The rows of M fall into 3 groups, which share some directions, and each row is roughly a mix of its group's hidden directions.
M (114 x 11):
[[ -4  -2  -4 -31 -11  -4 -21 -45  25 -35 -34]
 [ 44 -33  34   0 -12 -18   7  37 -17  -2 -15]
 [-65   5  -8  21  14  -3  29   7   1 -15  23]
 [-20  25 -45  17  20   7 -10 -23  22  21 -34]
 [  3   0   6 -38  -3  30 -14  19  21 -25  50]
 [ 10 -26  10  25 -20  -5 -22 -61   6 -18   3]
 [-28  37 -22  17   5 -43   0 -37   8   3  18]
 [ 44  11 -35 -30 -19   0 -39  -9  -5  14 -14]
 [ 13  -2 -10 -31  -5  39   3  -8  22 -47  31]
 [ 23 -27   7   9 -19 -14 -15 -61 -13 -22   3]
 [  0 -24   4  26 -14   0  -8 -66   7 -24   7]
 [ -9  38  12 -24  -5   4  18  56   4  27   1]
 [-49  13  18  23  26  -4  39  -4   6 -11  27]
 [  5   1   6 -19 -17  -1 -14 -46  29 -37 -36]
 [  0 -41  45  31 -13   4 -27  10  -9 -28   8]
 [  2  -8   4  32  10  -2  24  41 -25  29  40]
 [  0  10  -2 -35  -5  -6 -18 -42  30 -25 -39]
 [-43  27 -43  -7   7  25  -8 -29  13   3  18]
 [  0 -21  55 -16 -16  -5  17  37 -16  -6  23]
 [ 39 -24  42   1 -20  -7  12  45  -8  -6  -2]
 [-65   9  28   6  15 -15  23   7  -1  -7  18]
 [ 39  14  28 -14  15 -15  22 -33  42  -3  -6]
 [-37   4  34  35   7  -7  39  21  13 -15  19]
 [-20  22   1  -5  11  14   3  67  16  24  -8]
 [ 42 -47  18  16 -20  25   2  15 -21 -19  -2]
 [ 29 -48  25   7  -8  23 -16  -8 -18 -38  -2]
 [ 10   1 -12  13  52  -5 -30  46 -13 -10 -11]
 [-23  13 -51  -1  26  16 -17 -37   7  11 -24]
 [ 18 -52  25  20 -25  11  -9   8 -17 -34  11]
 [  4  21 -21 -24  12 -17  13  62 -12   4 -19]
 [ 14  -2 -30   7  46   3 -10  47 -10 -15 -25]
 [ -8   7   0  22  19  -1  13  48 -20  37  36]
 [ 36 -32  41 -11 -11 -15  19  29 -26   9  13]
 [-24  53 -31 -23  19   0   3   5  23  25 -10]
 [-43  32 -36  -3  13  15   0 -34  11   9  24]
 [ -5   2  -2 -30 -13  10 -28 -39  23 -40 -31]
 [ 35  17  36 -20  27 -20   8 -14  41  13  -8]
 [ 14  -4 -28  24  48  -5 -17  30  -7 -26 -26]
 [-10  52 -20 -29   7 -10   4   2  29  37 -12]
 [-27   2 -27 -19   2 -34 -34  45  12  15   5]
 [  2  -7   6  34  12   6  13  42 -33  31  33]
 [-13   9  -5  26  15 -37   6  -5  -6  32 -54]
 [ -8  -6 -26   8  63   6 -12  37   1   7  -7]
 [ -6 -16  -1  36   6  15  -9 -57   8 -35  11]
 [-24  48 -42   4   6  -3  22   0   9  25 -26]
 [ 18  -8  -6 -23 -24  28  17  -7  10 -34  51]
 [  4   4  12  28  11  -2  19  45 -15  35  41]
 [  1  27 -57   4  15  17 -20 -22  19   3 -29]
 [ 41  15  32  17  -6  25 -11 -41  -8 -25  14]
 [ 33 -32  58   2  -8 -11  16   1 -16   0  21]
 [-26  26 -38   1  31   3 -19 -28  12   9 -37]
 [ 45 -42  29   0 -21  32  -3  19   2  -4  -9]
 [ -2 -14  15 -23 -61  -2  22 -28   5  24   0]
 [-47  -1  26  30  23   5  33   5  10 -28  11]
 [-10   2 -22  24  49   6  -9  41 -10 -28 -15]
 [  6 -22  54   4 -14 -22  21  18 -18 -15  33]
 [-11 -13   5 -27 -50  17  17 -40   3  12  26]
 [-13   4   3  28  18   0  15  45 -18  26  44]
 [ -3  25 -49   4   9  30 -15 -16  27  23 -27]
 [-34  42 -10  25  17 -33   0 -33  18  -9   4]
 [-44  11  38  12 -16 -37 -27   2 -12  -4  20]
 [ 36  21  28   9   0  44 -10 -30   5 -11  29]
 [-35  -6 -20   3 -33  16 -30  37 -34  13   6]
 [-14 -17  49 -13  -2 -34  20  14 -29   5  28]
 [-19 -10  24 -20 -53   5  23 -32   2  23  15]
 [-33  28 -51 -12   6  27 -11 -25   9  -6  17]
 [ -1 -10  15 -24 -57  -7  -9 -36  10  19  21]
 [  8  -4 -48  21  11  11 -21 -23  17  12 -45]
 [-17  50 -26 -16  21  -7   9  -7  31  20 -29]
 [-31   5  49  16 -27 -34 -25  12 -14   6   1]
 [ -7 -14 -43   5  46 -11 -22  39  -1  -9 -14]
 [-40  34 -48  -3   7  -3  -9 -31   9  10  13]
 [ 13 -49  33  24 -30   2 -15  -5 -19 -29   2]
 [-46  -8  10  39  15 -21  30 -10   1 -26  19]
 [ 44  19  26  19   9  32 -15 -36  14  -8  15]
 [  3   2  -8   5  54 -36 -17  35 -21   5 -13]
 [-11  12   6 -21   4  -1  14  66 -13  29 -13]
 [ 24 -37  40  10 -20 -20  14  26 -17 -25  18]
 [-23 -11   6 -29 -55   1  14 -34  -2   9  25]
 [  7 -14  -9 -18  -9  38   4   6   0 -38  54]
 [-50  24  14  16   4  -3  30   8  10 -20  39]
 [-10 -25  11  32 -14 -11  -5 -59  -8 -29   0]
 [  6  -8   7  30  -4  -4  23  37 -27  30  44]
 [  2  43 -42  -9  25   7  37 -18   5  20  -8]
 [ 52 -15  -8 -34 -23   2 -37  -6 -15  13 -12]
 [ -3 -11  -2 -22 -53  16   9 -46   8   0  24]
 [-12  26 -23 -25  11  14  37  53   1   7  -5]
 [-36  44 -16   5   4 -48   2 -15   1  -3  20]
 [  3 -19   4 -18 -16  30  -8   9  -4 -32  59]
 [-37  10  41  -3 -23 -29 -28  16 -17  11  24]
 [-39   0   3  -3  12 -21   0  61 -17  14 -12]
 [ 28 -23  44 -19 -25  -8  10  22 -21  -1  34]
 [ 21 -45  24  13 -20  14  -7  11 -31 -18  35]
 [-25 -19 -27  14 -40  15 -14  16 -48  -2   5]
 [-48  48 -16   1   4 -33  -1 -12   5  -4  19]
 [ 37  20  27 -17  34  -6  15 -27  40   0  -1]
 [ 27 -20  53  -6 -22 -23   8  -3 -14   1  36]
 [-29 -15  15  -9 -57  15  14 -30  15  14  14]
 [ 29  12  31  -1  -8  23  20 -52 -17 -11  21]
 [ 34 -21 -36 -10  21  35  32  -3  12  12 -23]
 [ 29  -6 -41 -17  13  18  49 -13  10   1 -21]
 [ 11 -35  -5  21 -12   1  -4 -64   4 -19  -5]
 [-31  -8 -24 -34  -9 -33 -20  42  -7  18   8]
 [ 15 -51  22  30 -29  -7   5  -9 -16 -32   0]
 [-49  32 -10  14  27 -31  19 -23   3   6  14]
 [ 10 -13   4 -22 -24  29  -2  21   4 -22  58]
 [-19  59  -9  -1  10 -12  11 -18  31  24 -19]
 [  6  12  14 -24  -5   9 -29 -41  27 -24 -40]
 [ 56 -10 -24 -19  -7   9 -28 -17  -7  24 -23]
 [ -9  19   5  21  16 -30  -5 -19  -6  33 -55]
 [-44  -9 -31  14  -9  22 -23  28 -38  -5   3]
 [ 48 -19 -10 -24 -29  12 -36  16  -5  -1 -24]
 [-36  -4  -8   3  17 -39 -20  51 -13   3 -12]
 [ 42 -28  -2 -25  -9  47  -4  15  -6  26  -6]]
Here is one row of each group, with its name. Which group are the others in?
[-55   8  28  -2 -20 -24 -15  30 -16   7  16] : H
[  9 -20 -12 -31 -12  24   4   3  -8 -27  58] : J
[-27  22 -51  -6   7  26 -14 -38  10  11   9] : D

[ -7  -4  36 -18 -18 -39  13  23 -29  -5  38] : D
[  9 -41  37  12  -6  11 -23  15 -23 -19  38] : J
[-58   9  37  18  12 -11  22   7   8 -20  14] : D
[-17  35 -12 -24  17   4  10  58   9  18  10] : H
[  1  31  -6 -17  12  -5  14  66   1  16 -16] : H
[ 15 -24  22 -39  -3  35   6  36 -17  28  -2] : D
[-15  16 -47 -32  17 -25  -5  40  12   8   8] : H
[  1   0  -4 -35   0  24   2  15  25 -29  55] : J
[ 13   2 -16  20  52 -19 -24  34 -13 -18 -19] : H
[-13  -2   2 -19 -16 -10 -21 -41  27 -38 -36] : J
[-30  15  40  13 -21 -39 -29  13 -21 -10  10] : H
